One vector is turned by the same rotation once a tick. Each row is the vector after some number of ticks, and that number follows the row.
The counts run from 0 to 745.
[ 11 -11  10 -13   7 -15  -6 -10 -15   8   0   4 -11   2  -1  -1   1 -11
 -18  -1 -32 -14   4 -23  -6 -12  -5  20  -8  -4 -16  -5  11 -13  -6 -13
  -9  -7   0  -5   0  10  -4  31  -8]
585
[  6  -4   7 -14   6   1  13  -5  -7   8   2   0 -22  -4   3  11  13  -4
 -13   5 -18  -4   0  -4 -15 -21 -16  17   5  -4 -13 -16   9 -15  -8 -16
  -6 -15   0  -4  -9  24  -8  33  -7]
132
[  0  -1  25 -17   3   0  13   8  22  -5 -16  -7 -24  14  -1   7   2  -2
 -22   8 -16 -10  -5  -7  -1  -8   5  -6   3  -2 -14   2  27 -14 -21  -1
   2  -9  13  -4   2  11 -13   0  -5]
28
[ 14   7   5   0   8 -12  -1   5  11 -19  -1 -12   3  -9  -1   2  -9   5
 -10   1 -19 -13   1 -12   9   0  -5  -7 -17 -15 -13  16  34 -14 -13 -13
  10  -3  24 -10 -15  -7   5  14   3]
448
[ 26  -4  -2  18   5 -14 -10  -3  -2  -5  -1  -7  -7  -5   5  15  -6   2
  -7   7 -24 -10   2 -23 -10 -19   0  13  -8 -12  -9 -16  16 -13 -15 -14
   6 -15  14  -7 -13  13   0  16 -12]
202
[  8   6   8  -4   9 -18   4   5   4  -2  -5  -6  -3  -4  -4   2 -16  -4
 -17   7 -26 -22  -1 -16  -7  -6   5  10 -20  -7 -13   2  19 -23  -7  -4
  10  -3  27  -5  -7 -14   7  24  -3]
445
[ 19 -13  12  -1   8 -21  10  -7  16  -2  -3 -11   9   9   6   2 -15   5
   0  -6 -17   0  -2 -17   1  -7  -8   6  -7  -3 -12 -11  24 -20 -12 -22
   9 -16   0 -11 -10  10  -6  18  -6]
475
[ -1   3  25 -21   5  -1  11   8  20 -10 -14  -7 -24  14  -5   3   7  -3
 -22   4 -17  -7  -3  -6   4  -4   2 -13   0  -6 -14  13  31 -11 -21  -5
  -6  -4  16  -6   2  12 -14   0  -2]
282
[ 20  -3  -8   7  -3  -9 -13  -7  -7 -10   4  -4  -6 -13  -1  10  19  -8
 -12   1 -16  -9   1 -20   1 -17 -20   0  -1 -15 -14   7  19   2  -9 -24
 -18  -3  12  -5 -13  24  -6  18  -7]
596
[  2   2  25 -17   2  -6  -3   0   4   2 -12  -8 -29  14  -5   5   4  -9
 -22   4 -27 -13  -1 -14   0  -8   4  -3  -3  -9  -7   8  21 -16 -17  -2
 -15  -3  17  -3   5  14 -14   1  -5]
299
[ 20   5  19  -9  10  -2  -1   3   2  10 -12  -1 -25 -10   9   9   2   6
 -21  11 -14  -8   9  -4 -16  -1  -8  10  -6 -19 -17 -10  31 -14 -15   0
  -4   5   9  -8  -3  -4 -16   6 -13]
171
[ 12   3  13   0  19  -5   7   6   4  -9  -2  -2 -17  -5   6   8  -8  10
  -1   7 -26  -3   4  -3  -6  -4   3  15  -5  -9  -7 -15  25 -20 -21  -6
  17 -26   4 -13 -14   4   8  25 -11]
673
[  6   5  21  -5  11 -12  19  -9  14  -1  -2 -11 -17  17  -3   5  -2   1
   6  -2 -17  20   8  -7 -11  -7  -4   4   3  -7  -1 -11  16 -14 -20 -13
 -10 -20  14 -12  -6  25  -4  21 -10]
275
[ 13 -12  12 -23   1  -7   1  -1   1   4  -7   1  -6  -2   2  -3  13  -5
 -26  -3 -13 -17  -1 -14   4  -7 -23   0  -1  -8 -30   8  29  -6  -6 -20
 -10   7  -4  -6   1   8 -20  10  -4]
353
[  2   6  16 -18  11 -20   0  -3  -2  -9  -3   1  -1   4 -11 -16  -1 -10
 -14  -6 -22  -4   9 -14   6   9  -7   0 -14 -10 -17  26  25  -3 -11 -11
 -14   2  19 -13   2  -3   1  24  -1]
320
[ 15   1   2   6  -1 -13 -17  -3   1 -19  -3  -4 -11   3  -7   5  15 -12
 -11   0 -23  -4   5 -24   8 -11  -2  -7  -2 -10 -11  13  22   4 -20 -14
 -19  -8  17  -7  -3  24  -4   4  -6]
72
[ -6  16   9   3  10 -15  14   2  11 -19  -2  -7 -15   8 -13   3   0  -9
  -3   2 -21   5   5 -10  -6 -10   6   1  -4  -4  -4   7  13  -7 -21  -6
  -6 -19  36  -8  -9  15  13  25  -2]
35
[ 14  -6  11   0  11 -22  -6 -11  -7   2   0   2  -4  13  -3  -8  -2 -11
  -4  -5 -30   1  11 -25  -7  -5   1  22  -4  -3 -12  -5  10  -6 -16 -15
 -15 -12   5 -11   1  14   3  28 -14]
77
[  4  -9   3   2   5 -17  18  -6  15 -15   2  -7   5  13  -5   1  -2  -4
   1  -6 -18   8  -4 -18   0 -17  -4   4   4   5 -12  -6  14 -11 -15 -22
   2 -26   8 -10 -11  27   5  28  -4]
743
[ -3  12   9   2   8 -13   5  -1   4 -16   2  -8 -20  10 -11   6   5 -10
  -2   3 -26   6   6 -12  -3 -11   4   1  -3  -7   0   6  11  -7 -22  -9
 -11 -20  29  -8  -7  25  10  25  -4]
289
[ 13 -16  14 -22  -2  -8  -2  -4   2   5  -7  -3  -9   4   3  -1  12  -6
 -25  -5 -16 -16  -3 -17   7 -11 -17   1   3  -6 -24   5  28 -10 -11 -21
 -12   4  -8  -5   2  15 -21   8  -5]
99
[ 26  -4  19   0   4 -14  -5   0  11   5 -15  -9 -13   2  11   6  -9   7
 -16   6 -18 -11   5 -18 -11  -5   2   5  -9 -15 -13  -9  32 -18 -17  -5
   0   2  10  -9   2  -4 -17  -6 -13]
694
[ 20   1  -1  14  -1 -22   1   2  21 -19  -8 -10   8   1  -1   1   3  -2
 -12  -3  -3  -3   5 -26  -4  -7  -7  -7  -1  -8 -23   6  28   5 -19 -20
  -9   0  23  -7  -5   8  -4   0  -6]
721
[  2   4  25 -13  16 -13  24  -3  15  -1  -9  -1 -13  21  -3  -7  -5   0
  -1  -2 -15  13   9  -8 -11   2   1  13   1   1 -10  -9  19 -14 -22  -7
  -4 -17   4 -11  -2  13  -1  24 -12]
277
[  1   7   7  -4   6 -16  29   4  29 -18  -6 -10   9   6  -7  -3  -3  -2
  -7  -4  -1   6   1  -7  -4  -3 -13  -6  -3  -2 -23  11  25  -4 -14 -20
   0  -6  26 -10  -9   6   1  21   3]
250
[ 14 -14  13 -26   2  -5  -1  -2  -1   1  -6   1  -4  -2   5  -1  13  -4
 -24  -1 -17 -17  -4 -14   9  -7 -21   2  -1  -7 -28   6  30  -8  -8 -20
  -7   3 -12  -7  -1   9 -19  13  -5]
352
[  7  -9   3  -4  -9 -15   9   4  22  -6  -9 -13  -2   6  -4  10   0  -6
 -26   3  -9 -20 -10 -22  -2 -20  -6  -8  -4  -4 -22   6  24 -12  -8 -15
   0   1  25   0  -5  11 -12   0   1]
482
[ 13  -4  -1   1   5 -20  -3 -15  -5  -6  10  -7   0   1  -6   2   7 -11
   0  -9 -21   5   6 -21   3  -9 -18   2  -7 -13  -8   7  14  -3  -8 -26
 -22  -9  14 -11 -11  22   2  29  -2]
91
[ -1  10   4 -16  10   5  18  15   7 -18  -4   4 -13 -16  -5   3  17  -2
 -25   8  -5 -12  -3   6  -4  -3 -17   0  -2  -4 -26  11  27  -5 -12 -10
   5  -8  15  -5 -13   0   5  24   0]
393
[  6  -2  21  -7   0 -14  19  -5  19   9 -11  -7 -17  21   1   4   3  -4
 -10   1  -7   8   7 -14 -20 -14  -3  10   8   0 -15 -15  15 -10 -16 -12
 -14  -7  11  -6   3  21 -15   7 -12]
512
[ 25  -8  13   2   7 -23  -1  -8   8   9  -2 -13   1   5   8   6 -19   6
  -4  -1 -23  -6   4 -21  -9 -10  -3  12 -13 -13 -10 -15  21 -24  -9 -14
   4  -6  10 -10  -8   4  -8  16  -8]
458
